Some points:
[  4 -98  11 -53  61  17  17  11  -3  38  -6   3 -14  -3 -58   9 -28  -1 -26   7  -6   8 -23  31  34   5 -23   2 -26 -42  37  -9 -15 -15 -25   4 -49  16  64  25 -45 -26 -22  16  38 -11  88]
[  5  -1  24   6 -40 -15  46 -17 -16 -16  13 -10  -3 -36 -12  10  54  63   5  -5 -10   6 -16  16  30 -16 -18  -2 -19   7 -42  27  31   9  22   6  35  -4 -10   7  -7 -13  -7  -6   7 -24 -20]
[ 11 -27 -45 -23 -17  27  38 -27   8   7  13   2  -3  27   8 -18 -15 -14 -10  -8  15 -20 -11  26  -1 -35   6  -2  19  25 -48 -10 -22 -19 -16 -15 -12  36 -15  15  15  -8 -44 -13   6 -32  16]
[ 18 -23  17  -6  24  -1  12 -12 -49  68  15   8  11 -21  45  -3  19  10  20  52 -11  33  22 -65  31   8  13 -22   2 -48  -5  34 -63  18 -10  34   5   9   0   4 -15  11 -26  29  27   7 -25]
[-29 -45 -25 -19 -22 -24 -18  -5 -24   9  -6  23  -5  -3  60 -13  13  19   7  58  14 -30 -34 -35  17 -46  15   5 -22  24 -32   3 -17  19   8  -1 -40 -10 -40   3  28   8  -7  17 -48  -9 -13]
[-19  31   8  11 -36  24  19   7   7 -21 -21  -1  15   8  13 -28  -4 -32 -20 -31  -3   5  13   9 -29 -22  20  -4 -33  34  -6 -20 -23  -8  12  -6  10  13   9 -39  -4  -8  15 -21   3  16  -5]
[-34   4  20  41 -26 -39 -13 -27 -14 -29  29 -11  25  59  19  12 -23 -19  12  -5  -9 -18 -13  -5 -14 -17  26  -1   5  47  24  26   8  19  -2  -7 -22   6 -37   0  13  11  -8   6 -28  18  -8]
[ -5  33  14  44 -25   4 -14  33   4  15 -20  33 -15  -2 -24  -8 -14 -40 -19   1 -24  51  19  26 -22  29 -15 -22 -10   3 -16  17  14  22 -21 -30 -15   8  -4   6  15  -2 -12 -10  31   8  36]
[ 19 -17  22  32   1  -2 -28 -41 -15   6  -9  -3   8  27 -22  30 -57 -12   7  31 -41 -20 -14 -15  31  22  48 -24 -27  59  -6  -3  16 -17  36  41  26  -3   4   6  -7  43  -7   3 -40  -5 -66]
[-22  -9  -1 -16 -21   5 -18  51 -30  13 -15  25   1  29 -15   2  42 -12  36  29  -5 -11  13  10 -43  -7 -38   3 -18  22 -35  12 -14  41 -22 -23 -28   7  10 -40  54  10 -19 -38 -25  10 -21]
[ 11 -24  27  -1  32  15  13  10 -18  34   7  -7 -23  19 -28  44 -44 -13 -22 -25 -56   4  19  10   4  16  -8  13 -44 -28 -33 -32  31  64 -22 -27  64  56  35 -30  -2  -3  22 -21  36  -8  49]
[ -6  38 -12 -20 -21  36 -42   0 -16  32  -5 -17  10   5  11  23  13   3   3 -16  36  10 -21  20 -34   4  30  14 -22  40  15 -17  51 -10  12  -3   9 -34  17 -14 -52 -13  35 -40 -23  10 -20]
[ -3  22 -30  45  26 -30 -23 -31  22 -17  39  -2  21  -6  17  34 -16 -43 -15 -24 -10 -14 -11   7 -26 -28  18   7  18  34   8  42 -23 -19  35  33 -31 -15  -8  -5  21  24  22  14  -5  45  11]
[ -2  62   9  14 -17 -45  -2   9 -11 -16  40  16 -11  16   1  23   6  18  17  -4  48  38  10  20 -19 -29 -10 -37 -21  19  38 -12  11   3  15 -34  18 -10 -11  -1   3   1   9 -15   5   1 -37]
[  4  -1  -7   9 -23  53  18  25 -18  19  14 -31  43 -10 -10  43 -11  -2  28 -30  13   3  -5  -3 -23  -2   5  29 -16 -31  -4  -2 -27  -4 -17   9   2  16 -21 -16  -7  21  17  17   6 -29  -3]
[ 29  -9   1   7  43  44 -28   7   0 -35  -5 -20 -37  17  11   7 -41 -31 -10  -8  24 -15 -34   7 -16  38  24  33  27   8  36 -36  -7 -54  28  -8 -30 -21  19  36  34  -8   1  29  -5  14 -12]
[  5   7   1  18  30  -6  -4 -21  15  -5  16  37 -28  23  13 -22  12  -4 -23   2  22  -9 -26 -41   7 -11 -12 -27   5  10   4  52  -8  13   1 -12 -29   3   1  16 -20  10  26 -15  28  31 -30]
[-17  -2 -20  -7   1  -4  -5  16 -11 -25   0   4  14 -14 -48  10  -6 -24   6  12  36  -1   1  28  26  11 -12  19  -4  12  21  12  -3 -20  11   6  19  24  32  -1 -40   0  20  21 -23   0   2]
[  7   5 -49   6  -7   3  20  15  54 -21   4  41  -9   7 -17  17  10  13  36   7 -14 -16  12 -26   2 -43 -29 -50  28  25  -9  33  -9  27 -13 -14  -5  15 -29   6  13  -5 -12  10  10 -12  33]
[-18  25 -16  -9  42   8  28   2  15   5  10 -18   6 -29 -18 -32  25  23 -19 -14 -48  14  21  31  20  20   7   8   3  35  19  26  35  -3   8 -39 -10  -1  14   0  20 -17   0  13   6  19 -44]
[ 42  -5   2 -53 -31 -41 -43 -10  -8  11 -44  38 -20  -3   8 -23 -33  -4 -12  47   7  60 -22   0  17  -9 -16 -30 -19 -18   7 -43  17  13 -12 -20  -5  33 -20  30 -10  37   3 -34  19   9  11]
[ 27   0 -12  20  -8  25   2   1   9  23  10 -27 -12  16 -17  10 -33 -31 -46  19  -6  -5   4  51  15  26 -30 -12 -14 -30  41 -28 -11  12 -12  23  64   1 -21  14 -24 -55   7  23  24  -1  -6]
[ 15  27   8  19 -53  13  15  71  25 -31   4  21 -26  46  -1 -29   6 -13  12  36  -2  51  17  11 -33 -43   0 -35 -24 -12 -30  -6 -28  40 -27  49  21   9   4 -23  -6 -10  19 -18  18  11  26]
There is one direction along which these points spread out most. Take the direction at right angles to it along which they spread out most. Go by this last direction. How far along it is each point below, from 0 to 99? The average is 50, and the first point in the table lies past the average. One standard deviation of the points above along it is 16.
[-22  -9  -1 -16 -21   5 -18  51 -30  13 -15  25   1  29 -15   2  42 -12  36  29  -5 -11  13  10 -43  -7 -38   3 -18  22 -35  12 -14  41 -22 -23 -28   7  10 -40  54  10 -19 -38 -25  10 -21] 26
[ 27   0 -12  20  -8  25   2   1   9  23  10 -27 -12  16 -17  10 -33 -31 -46  19  -6  -5   4  51  15  26 -30 -12 -14 -30  41 -28 -11  12 -12  23  64   1 -21  14 -24 -55   7  23  24  -1  -6] 60
[  7   5 -49   6  -7   3  20  15  54 -21   4  41  -9   7 -17  17  10  13  36   7 -14 -16  12 -26   2 -43 -29 -50  28  25  -9  33  -9  27 -13 -14  -5  15 -29   6  13  -5 -12  10  10 -12  33] 31
[ 19 -17  22  32   1  -2 -28 -41 -15   6  -9  -3   8  27 -22  30 -57 -12   7  31 -41 -20 -14 -15  31  22  48 -24 -27  59  -6  -3  16 -17  36  41  26  -3   4   6  -7  43  -7   3 -40  -5 -66] 74
[ -2  62   9  14 -17 -45  -2   9 -11 -16  40  16 -11  16   1  23   6  18  17  -4  48  38  10  20 -19 -29 -10 -37 -21  19  38 -12  11   3  15 -34  18 -10 -11  -1   3   1   9 -15   5   1 -37] 42
[ 29  -9   1   7  43  44 -28   7   0 -35  -5 -20 -37  17  11   7 -41 -31 -10  -8  24 -15 -34   7 -16  38  24  33  27   8  36 -36  -7 -54  28  -8 -30 -21  19  36  34  -8   1  29  -5  14 -12] 87
[-34   4  20  41 -26 -39 -13 -27 -14 -29  29 -11  25  59  19  12 -23 -19  12  -5  -9 -18 -13  -5 -14 -17  26  -1   5  47  24  26   8  19  -2  -7 -22   6 -37   0  13  11  -8   6 -28  18  -8] 57
[ -6  38 -12 -20 -21  36 -42   0 -16  32  -5 -17  10   5  11  23  13   3   3 -16  36  10 -21  20 -34   4  30  14 -22  40  15 -17  51 -10  12  -3   9 -34  17 -14 -52 -13  35 -40 -23  10 -20] 62
